In the data rows, 128 means zero.
Here are some points, one per row:
122 140 075 217 108 152 134 127 128 127 119 180 063 179 102 145 077 150 147 095 148 076 129 161 133 172 109 124 168 054 172 130
101 122 117 089 133 131 087 098 136 117 188 122 112 151 158 150 133 100 160 104 183 114 092 130 133 130 100 124 079 165 055 171
097 146 102 067 088 080 092 147 119 194 117 068 151 076 094 112 108 121 098 148 084 098 104 141 186 101 180 134 097 095 138 128
153 138 042 070 130 113 153 131 164 128 139 079 112 155 183 100 157 130 150 080 148 147 106 103 132 062 112 114 131 099 161 084
108 138 088 131 117 170 199 117 086 175 120 131 135 096 142 099 180 079 081 081 159 137 133 165 191 130 114 162 098 120 087 104
128 141 161 103 178 131 135 164 146 107 095 125 163 101 126 176 098 114 150 130 174 172 095 157 078 149 208 129 083 109 052 110
143 145 071 138 140 118 155 109 162 164 158 110 155 112 189 134 075 158 114 170 103 104 130 111 076 159 108 178 125 155 090 111
071 110 147 144 100 158 078 119 111 100 139 165 194 125 123 143 149 176 134 091 105 088 084 112 108 079 130 109 110 135 107 041
103 147 083 135 064 175 141 194 113 125 115 112 067 191 090 128 125 120 140 094 115 136 141 139 141 099 160 163 091 176 093 146
114 128 101 111 119 189 120 136 161 101 083 112 166 181 109 114 155 130 110 099 117 112 136 116 132 125 089 121 178 159 092 173
128 088 144 073 095 190 104 090 130 147 177 100 118 142 137 152 106 126 175 152 144 195 166 157 146 106 196 139 159 136 171 123
189 139 136 121 113 165 145 100 134 164 116 148 144 093 140 141 136 172 118 099 124 147 152 102 132 147 123 082 109 114 140 194
106 167 157 127 139 092 139 120 136 158 090 122 130 156 147 171 134 151 112 076 147 139 099 065 208 153 087 151 127 208 185 092
079 091 156 094 131 102 150 154 102 177 092 112 161 180 094 051 092 141 147 196 150 150 143 124 153 212 111 091 122 145 151 076
106 127 063 166 191 175 145 086 148 165 099 132 174 174 117 147 120 156 092 161 159 126 106 105 121 085 206 134 128 079 081 138
171 108 091 126 171 106 125 111 140 058 132 111 158 081 115 111 105 062 066 097 117 118 177 208 160 144 102 143 132 129 117 175
118 140 095 178 154 132 147 099 070 103 105 084 156 092 180 155 111 119 150 138 163 138 121 137 131 087 155 176 149 138 138 104
109 145 236 111 107 074 191 142 207 146 118 095 112 144 103 118 145 125 095 108 130 134 137 134 058 075 130 135 148 093 131 138
083 120 180 189 142 152 136 145 077 163 149 132 101 116 099 132 092 051 143 156 090 134 079 104 137 130 163 179 120 141 174 135
136 105 133 174 140 113 122 159 106 127 167 064 103 140 084 150 122 126 097 134 120 143 120 110 137 129 118 143 209 112 099 089
129 157 090 145 122 154 114 141 170 134 096 128 172 123 137 107 109 111 198 147 183 159 148 142 091 136 101 134 095 118 154 119
145 125 158 160 037 159 197 105 111 126 107 085 138 075 144 126 151 132 154 158 089 070 118 105 148 116 132 116 097 103 104 129
126 113 091 146 125 117 126 157 144 149 063 114 127 125 113 115 121 103 140 090 156 117 133 088 094 148 123 153 157 161 158 115
107 131 135 139 158 123 105 144 118 154 078 126 109 132 147 158 094 062 087 111 151 089 096 146 062 119 117 109 103 149 181 135
162 182 132 157 145 107 160 141 116 079 118 134 101 062 092 096 092 160 115 176 146 176 151 098 130 057 108 085 131 125 178 171
156 119 112 128 150 098 214 148 093 057 161 151 142 143 093 161 122 175 184 183 134 110 049 157 170 116 078 123 098 127 117 126
201 168 099 095 085 109 085 124 129 114 169 145 146 153 105 116 170 051 092 175 138 161 050 080 158 148 121 100 104 115 158 107
150 131 129 099 154 179 175 169 134 131 165 149 132 178 166 136 144 081 112 162 127 123 182 146 111 198 158 113 089 094 172 125
174 144 130 081 171 152 145 118 107 146 136 183 117 125 143 050 109 176 112 108 110 184 122 162 077 101 072 178 107 116 106 107
093 124 115 172 102 040 087 093 152 146 114 166 091 178 112 139 187 123 146 086 097 176 142 184 137 124 152 151 065 068 138 108
145 121 159 092 115 142 095 161 151 094 116 205 106 110 159 099 082 163 136 174 127 086 084 124 160 135 119 146 147 106 152 164
110 107 122 110 169 128 151 156 100 123 117 182 170 148 160 057 111 117 078 147 023 141 136 135 130 094 154 090 133 149 120 130
150 094 138 166 140 147 122 150 227 102 202 105 157 128 159 101 093 136 078 113 167 091 100 123 152 157 142 158 121 134 132 124
109 138 121 150 118 111 136 119 130 068 098 133 139 112 175 148 142 122 122 156 144 108 117 133 102 175 145 071 126 133 090 134
138 158 169 105 100 129 152 077 094 106 183 095 131 121 120 100 147 118 148 112 108 095 077 197 120 169 167 148 188 116 190 109
156 148 158 152 185 210 100 093 126 166 155 124 129 094 120 169 203 151 108 141 087 145 129 153 141 130 106 087 132 111 167 098
166 084 101 079 164 100 112 113 131 156 152 159 095 107 104 159 144 104 133 124 095 116 118 123 121 148 186 155 164 137 129 163
155 155 142 178 156 160 083 169 197 143 132 142 146 121 114 090 116 153 143 069 087 149 113 132 200 134 159 115 137 155 117 194
169 143 122 124 095 109 128 173 101 100 134 135 129 096 128 128 115 140 138 075 178 132 153 140 114 090 151 179 164 157 149 090
098 083 174 131 147 139 105 085 097 129 164 084 090 137 105 119 135 170 084 147 190 112 181 090 161 134 109 136 112 067 112 147
208 073 145 122 135 110 126 124 128 094 078 084 155 208 121 227 129 122 115 162 099 198 111 132 143 114 123 126 129 123 156 174
118 159 137 081 121 135 098 130 096 148 157 159 133 140 109 165 155 163 127 147 190 109 145 147 088 106 126 144 146 174 162 186
088 204 121 141 119 124 125 108 130 151 113 160 088 110 142 136 111 131 084 087 163 144 060 128 116 161 131 097 126 119 126 129
131 106 137 059 133 145 146 062 100 118 112 068 029 160 161 129 035 138 118 079 118 099 125 115 140 143 137 100 091 141 106 155
137 182 112 125 129 093 087 104 115 186 087 120 105 147 187 151 151 128 197 139 087 109 131 125 134 177 116 129 160 147 093 144
153 148 148 110 125 122 132 157 161 172 160 072 116 103 105 135 144 129 171 159 096 111 126 154 111 128 073 109 175 125 060 135
115 122 127 078 139 207 089 128 172 083 052 123 068 156 112 108 147 077 119 119 118 098 074 109 109 117 125 129 171 074 115 091
136 173 131 125 063 127 091 159 107 124 161 115 131 136 110 096 152 149 104 205 160 127 141 136 089 130 152 115 155 104 099 170
119 125 119 144 156 063 121 137 087 088 099 123 089 164 193 116 217 163 076 125 123 090 144 114 126 142 141 154 125 097 131 127
165 131 168 178 120 144 138 150 154 116 120 130 064 138 126 127 157 123 116 161 107 109 146 132 111 100 146 141 050 233 103 106
127 104 172 118 061 130 135 162 109 105 134 159 179 109 169 180 080 148 082 070 106 207 128 115 115 188 099 160 143 102 081 125
149 121 142 152 129 085 142 145 141 153 148 122 149 167 141 100 119 071 099 108 192 103 131 169 151 104 117 070 161 152 077 120
076 123 129 099 151 136 156 206 147 160 174 142 118 144 183 178 134 155 118 163 132 115 159 138 184 069 107 094 141 130 172 119
145 044 078 113 136 101 120 129 116 191 137 139 162 098 043 173 112 128 114 112 129 056 123 134 096 134 099 093 127 138 142 128
169 164 149 154 148 118 124 098 138 110 146 172 140 142 083 130 109 134 162 113 116 097 212 143 145 140 160 125 115 156 088 061
143 162 113 091 171 125 142 146 090 128 144 120 081 117 048 144 147 160 109 120 114 152 138 100 114 183 146 099 155 136 107 061
138 071 118 131 106 106 171 070 175 126 096 173 090 122 156 111 124 115 173 098 147 146 126 122 141 113 181 024 178 157 120 099
071 130 135 127 144 104 134 155 135 100 183 115 127 104 146 143 142 134 160 094 081 106 141 141 060 130 129 086 082 121 186 139
077 074 113 139 140 124 195 129 143 137 125 112 123 112 109 092 222 159 168 131 112 140 086 120 096 183 142 186 174 161 165 187
099 101 083 112 118 134 096 147 125 098 086 145 106 108 107 117 131 166 148 127 130 140 150 161 134 136 086 159 063 135 130 128
143 041 145 153 115 166 081 123 095 123 137 098 113 098 131 106 164 101 137 143 144 150 120 134 092 132 064 092 120 146 143 098
099 159 113 135 156 129 063 152 098 065 121 073 136 125 146 131 080 157 134 110 078 136 140 138 127 115 134 100 144 139 118 119
098 127 151 117 173 117 123 153 063 102 155 148 161 088 104 101 168 101 165 109 169 160 151 062 146 126 143 077 136 127 110 208
145 138 112 157 146 119 135 126 149 143 179 082 134 131 100 112 106 113 165 111 101 146 152 013 094 140 107 128 078 072 151 133
170 106 152 154 126 094 106 068 094 162 146 191 131 143 146 084 102 131 111 141 122 130 108 091 086 064 132 170 133 162 092 132
151 162 207 084 169 122 121 101 143 095 076 145 194 114 113 115 138 129 169 126 150 048 183 101 172 119 131 197 101 112 141 105
171 133 150 134 064 145 154 137 088 161 082 142 172 119 115 167 124 159 099 117 123 108 151 149 117 100 130 099 110 110 148 159
112 113 115 157 123 106 078 135 158 151 074 131 067 053 194 135 148 134 118 182 142 148 174 133 150 150 131 156 142 145 135 080
113 130 180 142 165 119 125 125 128 158 117 130 131 130 128 127 103 093 185 136 129 168 103 190 164 087 056 135 149 071 090 160
036 169 108 129 098 118 142 020 188 093 142 119 150 126 057 131 122 130 081 183 112 165 143 159 121 145 103 138 130 190 157 127
106 153 108 154 086 133 109 093 084 124 122 129 162 196 172 110 125 071 152 112 093 112 178 112 104 126 095 137 163 134 146 130
090 108 125 094 089 120 160 135 153 088 165 228 126 057 113 195 119 083 134 169 097 135 189 053 152 093 103 159 141 090 105 130
143 078 125 160 090 093 089 142 132 120 138 124 173 122 148 073 120 194 144 121 147 132 110 133 143 146 173 137 098 122 132 122
There is one direction along which these points spread out most. Take the direction at right angles to it along which they spread out most. Go by this last direction. How far along it is each point below, from 0 to 99? The average is 50, and the first point in the table lies past the average. One standard deviation of the points above along it is 16.
208 073 145 122 135 110 126 124 128 094 078 084 155 208 121 227 129 122 115 162 099 198 111 132 143 114 123 126 129 123 156 174 61
128 141 161 103 178 131 135 164 146 107 095 125 163 101 126 176 098 114 150 130 174 172 095 157 078 149 208 129 083 109 052 110 24
143 145 071 138 140 118 155 109 162 164 158 110 155 112 189 134 075 158 114 170 103 104 130 111 076 159 108 178 125 155 090 111 33
106 127 063 166 191 175 145 086 148 165 099 132 174 174 117 147 120 156 092 161 159 126 106 105 121 085 206 134 128 079 081 138 37
174 144 130 081 171 152 145 118 107 146 136 183 117 125 143 050 109 176 112 108 110 184 122 162 077 101 072 178 107 116 106 107 24
083 120 180 189 142 152 136 145 077 163 149 132 101 116 099 132 092 051 143 156 090 134 079 104 137 130 163 179 120 141 174 135 76
093 124 115 172 102 040 087 093 152 146 114 166 091 178 112 139 187 123 146 086 097 176 142 184 137 124 152 151 065 068 138 108 53
165 131 168 178 120 144 138 150 154 116 120 130 064 138 126 127 157 123 116 161 107 109 146 132 111 100 146 141 050 233 103 106 37
145 121 159 092 115 142 095 161 151 094 116 205 106 110 159 099 082 163 136 174 127 086 084 124 160 135 119 146 147 106 152 164 33
071 110 147 144 100 158 078 119 111 100 139 165 194 125 123 143 149 176 134 091 105 088 084 112 108 079 130 109 110 135 107 041 31
122 140 075 217 108 152 134 127 128 127 119 180 063 179 102 145 077 150 147 095 148 076 129 161 133 172 109 124 168 054 172 130 56
